The rows of D fall into 4 groups, and each row is roughly a mix of its group's hidden directions.
D (144 x 10):
[[-49 -33  -3 -13   9 -39  33  24 -18 -13]
 [  6  22 -17  32  -7 -17  57 -43  -5  13]
 [-34   1  -9  59  -5 -26   6  29  33   1]
 [  4 -27  -4 -40 -22  26 -33  37 -33 -17]
 [ 23 -42   9  -3  10 -14 -61  -7  25  19]
 [ 22 -29  16 -25 -29 -14 -43 -32   3  37]
 [  3  -8   6   4   4 -24  66  45  -8 -17]
 [ -9   1 -36  -8  -5   4  11  55  28  45]
 [ 18  15   4  23  11  27  36 -49  26 -33]
 [ 28  11  27  36   2  29 -30  42  32   3]
 [ 25  54  11  15 -14 -13 -17  44  12  28]
 [ 12  14 -38 -24  20  33 -23  17  52  -1]
 [-23   8 -38   7   7  14 -18 -61  28  17]
 [-10  10  23  32  14  69 -10  11  -3  23]
 [-20  -5 -21  47   5  47 -19  28 -19  22]
 [ 11  20 -56  32  16  -7   8  -6 -29  38]
 [-26 -24  23  33 -15 -49  22  37   3  -6]
 [ 18  23 -29  15 -18 -13 -20  -2   8  67]
 [ -7  13 -26 -33   4 -26  -8 -30 -40  47]
 [-34 -48   3  -3 -11  -6 -43 -12  31 -29]
 [-54 -37  22  14 -12  -6 -16  -1  11  44]
 [-14 -23  31   8  -8 -17  20  25  -1 -65]
 [-46  -9   3  24   0  47  25 -22  14 -33]
 [-28  32 -11  20   3  33  38 -23 -11  43]
 [-21   3 -24  62 -24 -17  23  21  19 -16]
 [-28 -46 -11  19  41 -23  -3  12  12 -38]
 [ 39 -35   0  23   9  28  17  32   1 -44]
 [ 14  43  24   3 -40 -10  38  17 -16  32]
 [ 42 -42 -43   9   0 -27  -9  16 -27  15]
 [ 17 -12 -20 -32 -13 -45 -39  -4 -24 -33]
 [-40 -35  -4 -26 -11 -52  12  -4 -25  16]
 [-38 -16  16   1  21 -17  23 -25  58 -15]
 [-38  31 -17 -41   3  15  37 -17 -31 -15]
 [ -5  23 -14  21 -24 -16   7 -56 -22  42]
 [-39   0   8  15 -12   9 -11 -71 -13   7]
 [-14   1  20 -46  15  -2 -56 -12 -33  -8]
 [  6  -9 -22   5  26 -29 -64 -21  -3 -28]
 [ 25 -41  -5  34   6 -42 -38  19  18   0]
 [-17  -5   5  27 -12 -25  12  19 -59 -41]
 [ 11 -64 -16 -35  -8  -6   7  27  24 -16]
 [ -1   1 -18  28  -4 -25 -56 -12 -26  41]
 [-15 -60  -2 -24   7 -45 -12  29   3   3]
 [  3  -8  27  19 -29   4  14  22  20  66]
 [  4  42   3   5 -35  -4  33  18 -32  43]
 [ -2  -7  67   7 -17   9  13  29  33  19]
 [-20 -45  18 -27  12 -14   3  53   3 -27]
 [ -2  -5 -32  20  -6   3  37 -26  -8 -61]
 [ 26   5  -5  27 -28  32 -38 -11  15  48]
 [ 26 -33  17  -1  10  25   0  33  53 -25]
 [ -3   0 -12 -24 -19 -41 -20 -52 -28  28]
 [ 56  25  27 -20 -28  21 -17 -29  -1   8]
 [ 30  16 -18  14  16  48 -17  11  52  -2]
 [-56 -15 -16   2  -9 -38  32  -3 -24  25]
 [-23 -35 -28  11 -10 -40 -28   9  10 -46]
 [ 13   4  23 -47  37 -14 -37 -23  32  -1]
 [ 35  -7 -13 -26 -23  -7 -42  16   1 -52]
 [-42 -19   5 -11 -11 -27 -11  20  57 -24]
 [ 50  12  35   9 -31  -9  -5  40  -4  27]
 [  8  46  21 -10 -41  43  21 -21  15  -4]
 [  1 -13 -12 -42  -3   1  40 -48   4  38]
 [ 37  30   3   0  37  14  -6 -43  40  -1]
 [-29  55  19  21   6   0 -52   4  -6   5]
 [-52  -5 -39  -2  22 -23  21 -40   3 -13]
 [-28  -3  -3  14  28  47  -2 -35  10  46]
 [  7 -35  15  54  12 -31   3  32  21 -20]
 [ 42  21 -15  12   3  11 -42  17 -44  26]
 [ -6   3  17  -9  13  12 -56  40 -28  34]
 [ -4  19  35   1  28 -13  -1  20  20  64]
 [ 22 -21  33   9 -28 -20 -31  38   0  42]
 [ -6  30 -15  12 -16   8 -49  -9 -25 -52]
 [ 19  13 -30  -7  25  38 -27 -12  54 -14]
 [  5   9   3 -32  14 -41  -4 -14 -53 -37]
 [ 28 -14  22 -45   9   6   5  -8  56  26]
 [ -7 -48 -30 -11   0 -41 -17 -21 -25 -30]
 [-30 -27  11 -47 -13  13 -48 -25  10  10]
 [ -7  23 -11  16  31  67 -23 -16  13  -8]
 [ -2   4  11  -1  10  41  46 -43 -34 -18]
 [ 11 -16 -25  29  47   2 -46 -34  -9  -1]
 [-23   9  11   1 -12  61 -30  25 -35  -7]
 [ 28 -11  18 -34 -17 -53  27  -8  25 -21]
 [ 35  30  40 -13 -19  38  12  37  -8 -11]
 [ 13  27  -1  15 -15  31  -5 -36  13  60]
 [-35 -13  20 -35  22  43  22 -33  21  -5]
 [-31 -36  -9  -2  31 -39   6   6   4 -50]
 [ 41  14  13  19 -29 -36 -11  27   3  45]
 [  5  18 -58  17 -27  10 -28 -39   2  17]
 [-62  19  14 -21  12 -15 -21 -12 -39  -6]
 [-32  -9   6 -23  20   8 -20 -52  -1 -47]
 [-57 -38  -5  28   2 -14   9  -4 -39   9]
 [ 10 -33  18  18   3 -58 -12  11 -44  -5]
 [-16 -13   5  37  40  -5  30 -27   7  48]
 [-22 -21  10 -49  -3 -31  39 -23 -12 -28]
 [  3  -7  28 -11 -30 -64   8  34 -11   6]
 [-62 -12  17  13  26  -2   2 -34  26 -19]
 [ 15 -20  23 -45  11  31  43 -10   0  34]
 [ 23  51 -17   2   7  38  18 -37  23 -16]
 [ 16  30  18 -21 -45   0  48  31   0  14]
 [-11 -30 -14  -3  44   3  -2  -7  37 -53]
 [ 50 -17 -23  31 -21  13  43  -1 -16  22]
 [-32   3 -18  34 -38   2  29 -13   1  50]
 [-16 -34 -41 -10  -1 -18  34 -15 -37 -34]
 [ 37  38 -12  -6 -41 -44   7  18   9 -18]
 [ -7  30 -15 -60   2  19  26 -24  18 -26]
 [-23  16  -4  53 -41   5  40 -18  -4   9]
 [ 35  19  -3 -33  21  53 -22 -12 -13  26]
 [-58  20  27  26  -3 -30  28  -5  19   9]
 [ -1 -36   6 -18   6  27  13   9  69  -6]
 [-28 -28  24  16   3  59 -26  -7  27   8]
 [  3 -31 -37  41  -3 -53  -1  11 -18  10]
 [-25   0 -24  63 -13  12  -9  31 -21 -22]
 [ 51   4 -30   8  -2 -11 -17  44 -28 -27]
 [-15 -15  14  -3  52  63   4   5  -2  -6]
 [-33 -27  21 -27 -36  13 -26 -29   4  37]
 [ 18   6   5  32  37   2 -14  21  19  60]
 [ 15  -1 -26  12 -13 -14  -4 -21 -74   2]
 [-11  33  -7 -35  31 -21 -52 -15 -14 -20]
 [ 20  18 -65  11  10  21 -22 -30 -13  14]
 [ -4  -9  10   6  -7 -55  17 -38 -48  -4]
 [ 21  13   1   2   2  -2 -13 -25   0  77]
 [  6  13  16   9  17  -3 -42 -45 -33 -41]
 [ 20  -6  43  38 -37 -27   6  24  32   2]
 [-13   3   6 -24 -49 -49  30  23 -17  -7]
 [  7  -8  -8 -34 -51   4 -58   3  -6   2]
 [-42 -47 -22  19 -12 -19   9  -9 -40 -19]
 [-31   5 -38 -38   8 -48 -26 -18 -12  -7]
 [ 27  47  16   4 -17  17 -44   9 -38  15]
 [ 34   2   7 -39  17 -16 -54  18 -17  26]
 [-29  14  32  22 -22  -9 -14  20  61  -7]
 [ 46   8   5  -7  -7  38  21  30  48   5]
 [ 29  37   2  18   1 -34  26 -13 -23  48]
 [-17  30  34 -49 -18  36  23   0 -19  15]
 [  8 -42  -2   4  -5 -45 -44 -29 -10  24]
 [ 11  -1   3 -21 -28  34 -50 -38  30  10]
 [  7   9 -15 -12 -32  63 -35   5  -3 -26]
 [ 34  24 -62  34   0   9 -19 -11  -3   6]
 [-19 -14  -6  -4 -36 -58  34  -3 -27  15]
 [-20 -18  13 -55  30  35 -27 -13 -12  19]
 [-18  -3  -2 -33 -13  15 -29 -60  33  -3]
 [ 14   4  17  21  10  48   6  56  27 -16]
 [-44   1 -12  60 -30   8   8  19 -12  11]
 [ 22  53  -5 -16  -6  54 -24  -2  16   5]
 [-24 -31  23 -19  26  -7  47 -32  10  31]
 [ 16  30  23 -20 -40  52  -4  24 -18  12]
 [  7   9 -41  60 -21  -5   1  12   8 -36]]
In each list below, one row fits none of the groups, and each other row fits one group, some only roughly. Which row is it?
    K_486: [-56  -4  10  42  10 -20  -8  25   7  34]
    K_968: [-38 -16  17  -4 -40 -49 -10  -2  11  35]
    K_368: [-45  -1   8  16  10  16   4  -2 -22 -65]
    K_392: [ -9  29  27 -27 -11  38  -2  -2  42 -41]
    K_514: [-13  36  -6 -49 -20   7   5 -52 -12 -13]
    K_415: [ 28 -12 -38   1  -7  12  52  26  19 -34]
    K_358: [ 40  -3  -3   4  37   4 -14  46  15 -43]
    K_634: [ 56   6 -29  30  -3 -13  14  24   4  40]
    K_237: [-47 -35 -34  17  10  -6 -15 -34  25 -19]
    K_914: [-10  -4  57  24  27   6  48  11  14   9]
    K_754: [  6  -1  25 -35 -57 -16 -42   8   8 -12]
    K_660: [ 18 -15 -35  33  24 -36 -32   7  40   0]
 | K_415
    K_293: [-10  28  13  19  -5 -33  52 -33  -8  32]
    K_939: [-62 -10   1   8 -14 -26 -16 -19 -38  23]
    K_102: [ -6  -8   6 -11   2  35  35  50  46  -7]
    K_164: [-38  -5 -12  15   8  -2 -46 -36  44 -13]
    K_976: [-12   4  38 -58 -34  25   2  12  -5  20]
    K_291: [  8   8  44 -25  -6 -54 -15  21  -8  32]
    K_61: [-35   1  47  14  10  16  -8  26  -7 -51]
    K_679: [ 22 -21 -44  13 -21  13 -35  24 -13 -42]
    K_837: [ 41   7 -33   8 -36  26 -32  30 -15 -20]
    K_194: [  3 -21   0 -48 -10  19  35 -41  -7 -35]
    K_625: [-27   2  43 -17  -5  57  16  15 -13  24]
    K_816: [-13 -29 -34  46 -18  -3 -29 -26  35  -8]
 | K_164
    K_888: [ 31  29  15  20  -5 -36  -9  54 -16 -20]
    K_481: [ 41 -32 -55  -5  -3  -4   3  -1  40  -1]
    K_72: [ 36 -10 -21   5  12  57 -11   6  18  41]
    K_431: [ 11  51 -21  21  16   7 -58  -3   6  -3]
    K_132: [-19 -10  41 -56 -15 -32   8   6  -9  26]
    K_304: [-28 -30  -9  29  21   4  12  51 -22 -33]
    K_256: [-12  36 -33  22 -18 -25 -38 -14  34  25]
    K_365: [ 49  11 -28  12 -12  12 -17  28  26  43]
    K_741: [  8 -49  -3  20  29 -31   7 -25  32 -32]
    K_174: [  9  37 -25 -23  11  29 -61  -3   2  -9]
    K_970: [ 23  29 -38  -9  46  26  23  -1 -32 -14]
 | K_888
    K_264: [-30 -34   6 -27 -36  23  30  16   0 -41]
    K_713: [ 19  22   8 -17 -21  44 -52  12  18  27]
    K_80: [ -8  -9 -32  63   6  -1 -23   7 -40  -7]
    K_579: [-12   7  22 -21   5  26   4  62 -11 -41]
    K_697: [ 19  24  11  49  -5  12  34  31 -14  40]
    K_975: [ 14 -33  -7 -35 -18   3   0  12  52 -41]
    K_655: [22 20  4 34 11 54  7 13 -8 46]
    K_44: [ 21  25  14 -52 -20  24 -11 -13 -18  43]
    K_643: [ -4  11   6  -1  -9  16  -6  43 -46  54]
    K_103: [  9  13  39  29   5  -4 -13  63   3  24]
    K_109: [  9   4  19  -8 -15  -2  46  34  51  28]
    K_426: [  8 -10  27  14  37 -13   7  20 -24  61]
    K_621: [17  1 57 31 19  6 39 26 16  7]
    K_810: [ 15  11 -46  35 -28   2  33 -19  -1  38]
    K_175: [ 10  -7  -8 -12  43   8 -36  18 -44 -40]
 | K_103
    K_956: [-17  -7   2  38  18  52  43 -23  -4  13]
    K_610: [-23  21  -9  -3  37  26 -54  12 -18 -30]
    K_876: [  4 -12  17 -27 -18 -25 -14 -28  35 -56]
    K_453: [ -5   3   6  26  18 -18 -33  21 -47  48]
    K_324: [-56  -7  43 -38  19  14  -5 -11  10   0]
    K_262: [-12 -28  11  68  -5 -21   6  24   8  24]
    K_152: [-33 -46 -20   2  -7 -13 -40  -4 -40  17]
    K_744: [-22 -21 -40 -18  33 -42  33   1   2 -23]
    K_533: [ 17  14   6 -24   9  57 -50  -5 -19 -10]
    K_996: [ 11 -14 -26  10  27  30  19  17  59 -24]
 | K_152
    K_161: [-34  39 -14  32 -25 -32 -24  -3 -23  28]
    K_289: [-53 -17  -3  16  -5  -7 -38  -3   2 -50]
    K_558: [-18  31   9   2 -14  14  22 -53 -38 -30]
    K_98: [-46  -2  -4 -12 -32 -58  12 -23   2   4]
    K_500: [ 12  49  -8   7  18 -12 -17  38 -50  -7]
    K_378: [ 24 -12  28  11 -44  27 -41  32   7  18]
    K_257: [-25  10  30 -38 -15  29   5  11  45 -34]
    K_706: [ 29 -23 -29 -39   3   8 -39 -34  -9  28]
    K_212: [-25  18 -17 -19  20  -9  31   4 -54  38]
    K_979: [-27 -33 -51  32  21 -22 -18  11 -18 -16]
    K_119: [ -7 -20   4  41 -23   4  47  10 -41 -27]
    K_853: [-23 -41 -41 -10  14 -45   9  -5  22  22]
 | K_706
